In the data rows, the value 500 means zero.
A hidden rule labels the rows of this table. It goes by one to three of the table's principal directions, not those with the most spread.
Array([603, 510, 470, 569, 440, 448, 495, 457, 466, 513, 565, 510, 464, 502, 461, 538, 469, 421, 414, 599, 474, 553, 451, 361, 486, 625, 510, 513, 456, 364, 458, 482]) t
Array([590, 628, 800, 545, 501, 626, 669, 652, 476, 324, 574, 738, 455, 703, 721, 540, 216, 479, 710, 406, 599, 318, 601, 630, 780, 716, 393, 414, 268, 610, 224, 607]) j
Array([430, 536, 604, 368, 506, 613, 475, 554, 407, 401, 417, 357, 413, 487, 474, 434, 529, 583, 611, 511, 354, 424, 504, 645, 544, 473, 474, 405, 603, 735, 516, 457]) p
Array([640, 442, 295, 591, 453, 444, 391, 493, 539, 584, 505, 261, 440, 397, 493, 510, 593, 503, 415, 587, 413, 510, 465, 317, 446, 490, 557, 510, 536, 368, 525, 374]) j
Array([365, 491, 750, 458, 590, 594, 593, 392, 484, 419, 506, 584, 542, 554, 483, 427, 477, 611, 550, 346, 454, 536, 531, 647, 443, 441, 447, 443, 495, 593, 518, 656]) j
Array([348, 528, 611, 453, 587, 407, 471, 384, 283, 564, 369, 644, 639, 505, 433, 460, 511, 570, 422, 420, 391, 631, 541, 496, 413, 365, 678, 379, 569, 469, 667, 468]) p
Array([432, 401, 614, 723, 481, 653, 559, 353, 709, 527, 538, 374, 425, 508, 560, 588, 547, 553, 594, 344, 568, 268, 609, 430, 492, 363, 450, 471, 461, 498, 382, 431]) j
Array([446, 398, 504, 546, 493, 669, 586, 408, 637, 480, 628, 417, 471, 503, 592, 487, 506, 573, 557, 410, 541, 435, 500, 511, 487, 506, 439, 522, 467, 532, 440, 635]) p
Array([488, 572, 500, 240, 564, 545, 506, 688, 369, 414, 473, 543, 543, 454, 629, 367, 408, 626, 565, 533, 368, 559, 420, 658, 651, 648, 464, 453, 548, 683, 525, 602]) p
Array([793, 723, 392, 232, 461, 399, 496, 844, 346, 461, 615, 488, 496, 424, 564, 523, 374, 458, 541, 805, 342, 587, 345, 691, 690, 814, 259, 615, 570, 755, 487, 493]) t
Array([461, 425, 522, 531, 480, 391, 571, 328, 302, 630, 556, 608, 674, 497, 530, 455, 502, 528, 311, 475, 448, 688, 504, 427, 360, 456, 705, 410, 464, 366, 637, 635]) t
Array([409, 394, 546, 552, 457, 452, 460, 321, 474, 566, 479, 433, 612, 468, 420, 389, 608, 506, 364, 485, 430, 605, 481, 353, 368, 370, 621, 441, 494, 378, 563, 513]) p
Array([583, 434, 436, 725, 425, 484, 477, 434, 648, 650, 615, 328, 596, 532, 580, 588, 568, 436, 536, 447, 583, 402, 589, 362, 482, 300, 518, 554, 411, 452, 450, 406]) j
Array([352, 565, 525, 455, 570, 500, 547, 509, 433, 426, 319, 832, 400, 623, 416, 531, 401, 436, 490, 410, 685, 459, 559, 594, 490, 556, 611, 462, 475, 422, 514, 473]) t
Array([518, 224, 138, 692, 343, 487, 481, 326, 690, 763, 659, 196, 615, 411, 598, 467, 706, 465, 333, 492, 625, 508, 494, 259, 313, 287, 673, 581, 447, 308, 568, 527]) t
Array([439, 326, 446, 682, 521, 325, 528, 206, 636, 834, 567, 432, 790, 405, 496, 408, 684, 566, 237, 334, 494, 649, 498, 347, 192, 164, 588, 554, 440, 267, 661, 486]) p
Array([448, 437, 473, 454, 497, 530, 480, 369, 372, 514, 531, 433, 678, 559, 462, 350, 539, 547, 440, 451, 434, 686, 540, 513, 352, 368, 650, 445, 507, 530, 643, 649]) t
Array([406, 444, 657, 774, 539, 427, 476, 300, 652, 656, 317, 462, 609, 517, 396, 532, 639, 529, 451, 259, 591, 363, 730, 450, 311,  69, 575, 436, 483, 428, 546, 258]) p
Array([423, 571, 476, 379, 569, 276, 507, 572, 413, 644, 356, 734, 636, 404, 471, 512, 521, 509, 373, 513, 524, 579, 473, 596, 470, 432, 531, 526, 582, 501, 652, 405]) j
Array([606, 467, 428, 635, 447, 393, 492, 509, 623, 632, 529, 398, 462, 443, 513, 575, 575, 434, 439, 533, 542, 423, 484, 410, 463, 441, 462, 564, 456, 394, 460, 361]) j
Array([473, 475, 598, 666, 487, 287, 471, 362, 592, 737, 491, 459, 755, 467, 392, 570, 681, 438, 416, 432, 547, 532, 595, 474, 322,  91, 486, 575, 513, 491, 618, 358]) p
Array([487, 335, 452, 598, 341, 482, 607, 367, 758, 658, 674, 384, 656, 377, 489, 501, 668, 446, 366, 548, 649, 477, 483, 492, 360, 356, 350, 659, 500, 544, 497, 585]) t
Array([592, 368, 506, 632, 321, 610, 602, 463, 672, 509, 708, 342, 484, 463, 651, 488, 504, 467, 490, 564, 561, 376, 472, 381, 572, 606, 408, 524, 377, 489, 308, 604]) j
Array([546, 594, 463, 351, 500, 384, 534, 662, 322, 502, 453, 719, 628, 547, 553, 454, 399, 457, 456, 560, 562, 601, 515, 640, 560, 574, 571, 490, 470, 566, 564, 574]) t
Array([767, 658, 167, 261, 352, 465, 405, 978, 441, 415, 544, 434, 362, 443, 652, 537, 377, 337, 603, 875, 516, 416, 335, 517, 865, 894, 394, 611, 511, 648, 351, 398]) j
Array([623, 557, 684, 610, 459, 581, 619, 549, 578, 406, 606, 576, 448, 573, 588, 592, 365, 469, 604, 488, 577, 362, 575, 550, 629, 632, 337, 501, 387, 569, 307, 553]) j
Array([722, 612, 311, 386, 394, 585, 398, 696, 272, 323, 547, 433, 340, 565, 565, 470, 311, 412, 554, 758, 371, 538, 414, 354, 730, 911, 589, 429, 466, 483, 378, 492]) t
Array([403, 282, 270, 528, 470, 394, 490, 394, 647, 731, 474, 322, 517, 307, 510, 415, 740, 557, 282, 473, 525, 526, 400, 414, 292, 319, 599, 549, 547, 331, 638, 467]) j
Array([434, 633, 961, 552, 708, 412, 574, 456, 448, 419, 409, 781, 573, 579, 419, 592, 428, 588, 594, 293, 464, 533, 631, 700, 472, 362, 380, 440, 496, 560, 527, 550]) t
Array([530, 463, 296, 596, 522, 446, 360, 419, 469, 615, 493, 321, 516, 513, 438, 567, 603, 474, 489, 484, 466, 561, 538, 362, 379, 310, 659, 518, 551, 391, 630, 379]) p
Array([392, 404, 697, 694, 538, 650, 561, 275, 660, 408, 566, 469, 406, 589, 406, 586, 546, 513, 590, 334, 588, 429, 596, 487, 385, 374, 445, 499, 470, 448, 440, 611]) p
Array([543, 585, 543, 622, 582, 241, 425, 468, 466, 641, 353, 604, 545, 440, 338, 668, 575, 458, 403, 491, 501, 540, 581, 465, 379, 311, 522, 523, 589, 384, 631, 273]) t
Array([497, 502, 583, 585, 573, 389, 524, 444, 505, 540, 388, 639, 490, 472, 447, 519, 499, 535, 392, 418, 523, 515, 548, 482, 414, 464, 534, 456, 486, 353, 533, 450]) t
Array([377, 506, 709, 671, 590, 379, 586, 298, 583, 636, 411, 701, 609, 522, 354, 623, 568, 501, 424, 307, 630, 477, 651, 584, 292, 209, 470, 524, 518, 457, 598, 412]) t
Array([460, 424, 419, 592, 373, 485, 469, 382, 624, 542, 551, 428, 424, 498, 353, 544, 607, 325, 419, 605, 593, 473, 423, 334, 422, 493, 486, 596, 482, 366, 446, 423]) t
Array([464, 509, 625, 466, 507, 510, 518, 487, 464, 458, 558, 526, 512, 504, 516, 495, 481, 508, 536, 517, 426, 534, 441, 487, 556, 551, 454, 486, 486, 515, 464, 569]) j
Array([624, 578, 443, 434, 364, 576, 479, 716, 543, 361, 595, 511, 431, 514, 592, 544, 374, 368, 616, 715, 558, 396, 427, 430, 793, 793, 369, 564, 449, 584, 282, 502]) j
Array([372, 462, 675, 389, 600, 463, 506, 343, 508, 478, 483, 521, 644, 439, 336, 321, 600, 612, 390, 431, 358, 726, 424, 591, 304, 391, 411, 521, 570, 519, 633, 651]) t
Array([485, 518, 524, 594, 517, 578, 447, 456, 539, 471, 485, 457, 460, 540, 499, 563, 474, 503, 589, 452, 489, 416, 558, 394, 553, 472, 511, 474, 499, 478, 439, 403]) t
Array([552, 433, 289, 582, 488, 525, 373, 488, 473, 544, 456, 305, 380, 451, 569, 495, 526, 537, 475, 520, 401, 463, 475, 246, 530, 542, 687, 417, 503, 310, 490, 364]) p
Array([517, 562, 708, 531, 552, 580, 526, 465, 544, 492, 582, 407, 626, 548, 530, 508, 488, 583, 654, 393, 409, 464, 587, 623, 516, 343, 341, 508, 504, 725, 481, 506]) j
Array([402, 447, 371, 388, 530, 588, 411, 440, 372, 429, 429, 403, 400, 463, 436, 412, 538, 576, 470, 530, 365, 592, 434, 430, 448, 561, 654, 418, 614, 454, 601, 529]) t
Array([624, 737, 760, 399, 617, 367, 556, 749, 508, 426, 435, 697, 531, 492, 464, 613, 411, 510, 628, 512, 503, 457, 554, 839, 610, 510, 188, 579, 551, 766, 478, 452]) t
Array([409, 661, 844, 399, 698, 495, 499, 510, 430, 362, 391, 674, 561, 585, 370, 485, 444, 588, 634, 357, 402, 570, 562, 739, 492, 398, 357, 474, 555, 672, 553, 534]) t
Array([423, 430, 507, 567, 449, 726, 512, 475, 592, 393, 465, 374, 288, 563, 558, 481, 482, 514, 618, 431, 549, 274, 538, 445, 581, 550, 545, 412, 451, 508, 348, 449]) j
Array([650, 452,   0, 224, 346, 682, 289, 751, 407, 330, 560, 103, 237, 380, 564, 359, 507, 473, 536, 874, 329, 552, 252, 327, 691, 910, 586, 519, 626, 528, 461, 527]) j
Array([466, 468, 332, 485, 517, 349, 379, 455, 319, 575, 363, 535, 495, 476, 421, 457, 549, 465, 334, 547, 440, 651, 455, 322, 407, 485, 783, 421, 529, 254, 642, 421]) j
Array([469, 583, 470, 278, 487, 694, 504, 748, 445, 271, 420, 522, 298, 511, 587, 468, 374, 533, 685, 588, 503, 347, 467, 657, 755, 763, 437, 447, 563, 729, 385, 522]) j
Array([357, 523, 577, 467, 509, 621, 561, 537, 413, 385, 373, 734, 529, 663, 568, 465, 370, 493, 595, 369, 686, 403, 663, 609, 593, 493, 661, 382, 432, 577, 464, 573]) j
Array([664, 462, 407, 621, 411, 433, 502, 466, 670, 588, 723, 355, 483, 436, 479, 612, 568, 387, 454, 634, 512, 524, 392, 367, 464, 545, 326, 678, 464, 405, 431, 498]) p
Array([482, 582, 718, 475, 547, 276, 475, 423, 415, 609, 418, 588, 753, 457, 341, 427, 573, 509, 366, 492, 372, 668, 508, 554, 364, 301, 446, 499, 541, 537, 631, 420]) p
Array([538, 485,  73, 247, 435, 508, 288, 646, 342, 437, 418, 327, 410, 404, 447, 342, 539, 467, 411, 759, 368, 663, 317, 353, 549, 713, 676, 500, 632, 440, 599, 468]) j
Array([429, 637, 714, 405, 759, 456, 467, 525, 259, 380, 311, 733, 497, 583, 460, 479, 382, 659, 572, 321, 354, 632, 577, 642, 494, 480, 603, 349, 546, 492, 625, 543]) t
Array([501, 554, 664, 425, 492, 638, 621, 663, 565, 307, 515, 597, 344, 549, 575, 537, 392, 502, 668, 499, 600, 331, 515, 718, 671, 672, 320, 502, 466, 692, 337, 611]) t
Array([509, 443, 454, 610, 371, 816, 472, 518, 541, 242, 558, 331,  54, 611, 557, 612, 401, 401, 709, 590, 537, 228, 472, 280, 728, 814, 559, 405, 430, 412, 207, 474]) t
Array([385, 346, 224, 463, 490, 517, 413, 299, 390, 610, 472, 348, 466, 431, 455, 347, 605, 563, 297, 508, 358, 662, 375, 270, 316, 502, 781, 427, 553, 261, 658, 490]) j
Array([604, 540, 389, 532, 497, 372, 448, 548, 462, 655, 515, 483, 655, 496, 589, 479, 483, 482, 447, 506, 467, 549, 504, 413, 520, 437, 564, 517, 438, 438, 533, 388]) j
Array([424, 506, 222, 287, 563, 445, 369, 569, 322, 459, 323, 559, 403, 463, 406, 385, 512, 506, 386, 584, 442, 669, 381, 458, 453, 624, 716, 465, 603, 361, 658, 485]) t
Array([709, 707, 749, 461, 541, 569, 592, 734, 542, 351, 645, 555, 451, 552, 629, 627, 306, 516, 755, 541, 449, 369, 515, 716, 762, 694, 138, 564, 451, 782, 299, 534]) t
Array([362, 393, 554, 671, 494, 544, 509, 284, 568, 532, 549, 544, 519, 609, 469, 531, 532, 438, 494, 369, 605, 499, 539, 333, 417, 376, 626, 489, 397, 303, 470, 545]) p
Array([445, 548, 275, 251, 631, 350, 453, 606, 328, 540, 355, 678, 558, 393, 432, 467, 518, 576, 373, 547, 488, 718, 443, 657, 403, 522, 599, 539, 683, 508, 773, 561]) p
Array([576, 583, 791, 556, 569, 308, 590, 468, 571, 573, 578, 681, 704, 408, 461, 572, 489, 535, 425, 489, 449, 601, 494, 571, 468, 458, 238, 589, 498, 524, 502, 544]) t
Array([588, 563, 374, 313, 414, 624, 487, 678, 384, 329, 531, 469, 367, 514, 545, 441, 384, 465, 559, 693, 456, 495, 413, 543, 669, 815, 479, 482, 525, 625, 420, 568]) j
Array([394, 409, 538, 557, 504, 667, 498, 376, 640, 435, 515, 342, 383, 519, 445, 477, 577, 538, 574, 410, 503, 410, 507, 486, 438, 425, 461, 498, 516, 516, 456, 515]) t
Array([577, 430, 468, 560, 350, 668, 482, 490, 671, 458, 635, 224, 520, 519, 560, 398, 532, 466, 569, 548, 497, 393, 497, 415, 565, 505, 396, 535, 421, 599, 338, 506]) p
Array([441, 527, 755, 568, 616, 428, 537, 406, 538, 491, 452, 576, 528, 483, 355, 603, 573, 553, 522, 387, 496, 526, 588, 648, 364, 304, 386, 517, 583, 560, 586, 522]) t
Array([528, 436, 340, 557, 440, 510, 503, 517, 476, 536, 467, 515, 437, 520, 609, 462, 453, 473, 427, 502, 574, 447, 504, 359, 541, 598, 681, 430, 402, 329, 447, 472]) p
Array([593, 608, 533, 486, 448, 588, 571, 710, 517, 373, 443, 656, 382, 553, 631, 551, 308, 461, 606, 544, 629, 284, 573, 573, 749, 740, 428, 458, 426, 598, 300, 440]) p
Array([454, 367, 309, 423, 370, 518, 439, 410, 500, 584, 627, 289, 608, 404, 493, 373, 629, 472, 389, 642, 414, 631, 352, 342, 443, 494, 562, 550, 543, 478, 560, 571]) j
Array([439, 591, 855, 652, 673, 563, 575, 324, 418, 433, 432, 667, 448, 712, 456, 523, 368, 577, 590, 213, 438, 463, 645, 558, 427, 415, 538, 353, 377, 429, 459, 469]) t
Array([669, 591, 494, 312, 467, 544, 488, 688, 437, 355, 606, 389, 422, 480, 519, 421, 432, 497, 566, 684, 344, 570, 358, 610, 619, 752, 319, 545, 515, 660, 431, 598]) t
Array([383, 480, 656, 515, 583, 394, 517, 372, 467, 584, 381, 575, 619, 433, 406, 461, 586, 595, 392, 390, 441, 571, 549, 555, 345, 302, 529, 445, 568, 487, 636, 470]) p
Array([496, 475, 114, 161, 528, 297, 368, 642, 295, 640, 442, 427, 663, 282, 485, 340, 631, 571, 297, 696, 339, 822, 304, 551, 407, 505, 638, 561, 706, 525, 823, 564]) t
Here are more rows. What is the label of each one?
Array([688, 418, 391, 439, 344, 579, 558, 532, 478, 509, 730, 254, 516, 364, 670, 374, 480, 572, 412, 695, 313, 556, 353, 412, 569, 758, 419, 490, 476, 555, 421, 647]) p
Array([717, 725, 621, 233, 454, 511, 542, 921, 498, 282, 572, 549, 483, 466, 568, 517, 357, 452, 700, 742, 478, 443, 432, 825, 810, 784, 110, 614, 542, 918, 347, 586]) j
Array([536, 268, 296, 639, 313, 603, 595, 299, 598, 589, 704, 317, 402, 484, 585, 407, 548, 448, 312, 553, 547, 495, 387, 253, 382, 643, 613, 500, 354, 248, 409, 618]) t
Array([634, 506, 376, 452, 423, 489, 515, 573, 432, 477, 616, 495, 443, 450, 572, 508, 426, 464, 441, 674, 447, 562, 384, 407, 588, 768, 489, 521, 478, 435, 444, 574]) t
Array([405, 441, 814, 718, 526, 564, 555, 286, 820, 523, 552, 403, 613, 515, 369, 562, 647, 522, 589, 305, 590, 382, 644, 574, 353, 142, 252, 590, 500, 619, 448, 484]) t
Array([358, 384, 541, 597, 622, 287, 539, 285, 634, 812, 420, 498, 717, 328, 426, 486, 732, 643, 290, 296, 496, 581, 539, 561, 179,  79, 500, 551, 591, 421, 748, 421]) j
Array([490, 583, 595, 570, 581, 427, 540, 539, 393, 447, 380, 814, 388, 616, 517, 596, 345, 449, 499, 420, 602, 459, 559, 470, 568, 620, 624, 412, 396, 306, 443, 457]) t
Array([521, 497, 276, 475, 502, 360, 383, 543, 470, 631, 481, 459, 563, 470, 490, 506, 567, 431, 435, 564, 495, 593, 430, 381, 477, 435, 610, 565, 514, 377, 592, 399]) t
Array([518, 562, 574, 479, 512, 492, 530, 564, 399, 413, 434, 658, 466, 587, 503, 506, 398, 468, 521, 491, 552, 493, 555, 560, 554, 584, 555, 436, 452, 497, 469, 534]) j
Array([636, 768, 645, 255, 617, 405, 454, 774, 305, 339, 399, 663, 551, 502, 432, 503, 366, 537, 606, 610, 361, 613, 507, 776, 635, 629, 323, 508, 614, 767, 553, 504]) t
Array([407, 443, 636, 608, 395, 919, 611, 432, 576, 161, 555, 521,  99, 751, 535, 529, 322, 407, 721, 440, 667, 210, 551, 438, 668, 802, 525, 382, 328, 466, 161, 616]) t
Array([529, 520, 762, 737, 565, 352, 565, 372, 573, 610, 494, 599, 554, 528, 454, 626, 524, 492, 462, 353, 526, 459, 601, 480, 396, 313, 442, 491, 418, 381, 484, 412]) j
Array([352, 614, 995, 673, 546, 735, 602, 458, 432, 231, 410, 806, 406, 833, 559, 623, 242, 458, 820, 253, 653, 225, 773, 551, 738, 513, 556, 287, 317, 582, 236, 513]) p
Array([445, 447, 445, 425, 467, 704, 517, 471, 369, 417, 595, 433, 501, 584, 659, 389, 401, 571, 581, 476, 420, 523, 478, 442, 599, 626, 644, 390, 445, 541, 462, 656]) j
Array([385, 401, 479, 432, 573, 397, 506, 429, 668, 644, 532, 422, 732, 317, 422, 481, 731, 608, 432, 440, 521, 630, 487, 666, 296, 179, 356, 658, 672, 639, 722, 611]) p
Array([462, 527, 587, 693, 481, 467, 514, 526, 718, 578, 424, 534, 491, 522, 471, 722, 565, 404, 621, 412, 739, 230, 673, 554, 535, 251, 396, 576, 506, 584, 428, 281]) j
Array([387, 551, 593, 338, 584, 395, 529, 540, 350, 538, 325, 696, 595, 452, 510, 353, 467, 599, 390, 447, 416, 579, 468, 607, 490, 506, 574, 401, 523, 516, 598, 476]) p
Array([241, 450, 439, 402, 587, 414, 386, 348, 274, 560, 236, 615, 579, 494, 362, 346, 577, 558, 333, 414, 418, 672, 497, 401, 341, 352, 853, 346, 589, 328, 729, 429]) p
Array([479, 231,   0, 342, 327, 382, 403, 467, 568, 764, 615, 216, 607, 229, 528, 310, 764, 462, 160, 747, 503, 730, 216, 279, 317, 514, 674, 664, 597, 305, 711, 583]) t
Array([401, 522, 714, 613, 584, 523, 549, 372, 516, 515, 465, 617, 584, 594, 475, 552, 477, 539, 563, 310, 540, 460, 636, 548, 446, 321, 505, 455, 467, 518, 511, 488]) t
Array([630, 576, 302, 429, 533, 396, 451, 637, 301, 545, 439, 561, 484, 478, 578, 519, 414, 520, 441, 575, 442, 579, 491, 482, 546, 627, 648, 448, 523, 436, 586, 448]) t
Array([553, 727, 313, 288, 700, 257, 375, 807, 289, 494, 228, 815, 490, 522, 452, 565, 394, 476, 502, 524, 549, 620, 514, 670, 565, 551, 612, 524, 593, 470, 682, 364]) p
Array([422, 267, 376, 724, 539, 386, 469, 127, 553, 804, 469, 251, 595, 397, 410, 419, 766, 622, 226, 312, 407, 620, 538, 322,  70, 110, 735, 445, 527, 219, 743, 420]) t
Array([629, 607, 550, 307, 479, 403, 502, 695, 446, 487, 553, 489, 669, 384, 528, 447, 489, 536, 504, 663, 385, 603, 438, 676, 595, 562, 292, 574, 585, 758, 536, 564]) p
Array([381, 378, 628, 687, 553, 472, 565, 217, 661, 714, 514, 403, 672, 460, 460, 470, 662, 610, 408, 263, 498, 484, 598, 503, 241, 121, 489, 506, 494, 472, 602, 448]) p
Array([540, 500, 682, 643, 499, 445, 486, 449, 618, 539, 474, 444, 592, 491, 479, 482, 545, 510, 497, 425, 479, 444, 572, 448, 483, 347, 419, 486, 439, 484, 433, 406]) p
Array([541, 467, 341, 608, 517, 405, 407, 440, 511, 638, 472, 437, 532, 457, 500, 533, 550, 494, 413, 487, 472, 535, 499, 308, 439, 421, 620, 505, 500, 311, 558, 360]) t
Array([412, 460, 783, 585, 517, 805, 631, 350, 554, 318, 604, 468, 448, 674, 551, 465, 410, 587, 693, 302, 516, 383, 631, 609, 512, 480, 437, 404, 408, 651, 367, 690]) t
Array([469, 563, 609, 595, 656,  97, 503, 407, 432, 769, 369, 858, 799, 447, 439, 542, 521, 506, 255, 371, 517, 705, 534, 438, 340, 282, 592, 518, 460, 232, 684, 388]) j
Array([549, 586, 745, 706, 487, 504, 542, 521, 543, 420, 443, 636, 359, 609, 493, 692, 396, 406, 619, 449, 608, 279, 634, 459, 628, 533, 452, 437, 403, 452, 311, 360]) j
Array([559, 554, 308, 450, 500, 498, 371, 639, 423, 472, 438, 417, 410, 517, 516, 541, 483, 452, 576, 583, 479, 475, 488, 439, 598, 550, 596, 494, 543, 494, 511, 382]) t
Array([572, 507, 209, 292, 417, 285, 415, 599, 377, 669, 449, 447, 665, 307, 451, 355, 599, 477, 243, 737, 394, 705, 347, 473, 428, 542, 557, 562, 620, 503, 683, 426]) p
Array([413, 405, 323, 344, 470, 652, 466, 449, 465, 462, 542, 305, 424, 421, 503, 361, 560, 588, 473, 566, 367, 563, 368, 469, 465, 593, 547, 484, 600, 546, 558, 580]) j
Array([578, 786, 355, 121, 569, 349, 386, 912, 248, 393, 320, 762, 463, 465, 483, 499, 331, 433, 545, 744, 428, 591, 366, 655, 763, 811, 454, 540, 620, 645, 544, 374]) j
Array([386, 454, 626, 574, 430, 793, 626, 526, 657, 298, 543, 562, 372, 677, 590, 578, 411, 442, 753, 382, 791, 220, 661, 635, 646, 514, 448, 484, 407, 675, 296, 640]) p
Array([540, 526, 448, 475, 461, 576, 483, 606, 491, 399, 499, 514, 391, 499, 562, 544, 421, 475, 571, 581, 525, 419, 487, 449, 657, 676, 495, 480, 501, 510, 400, 497]) j
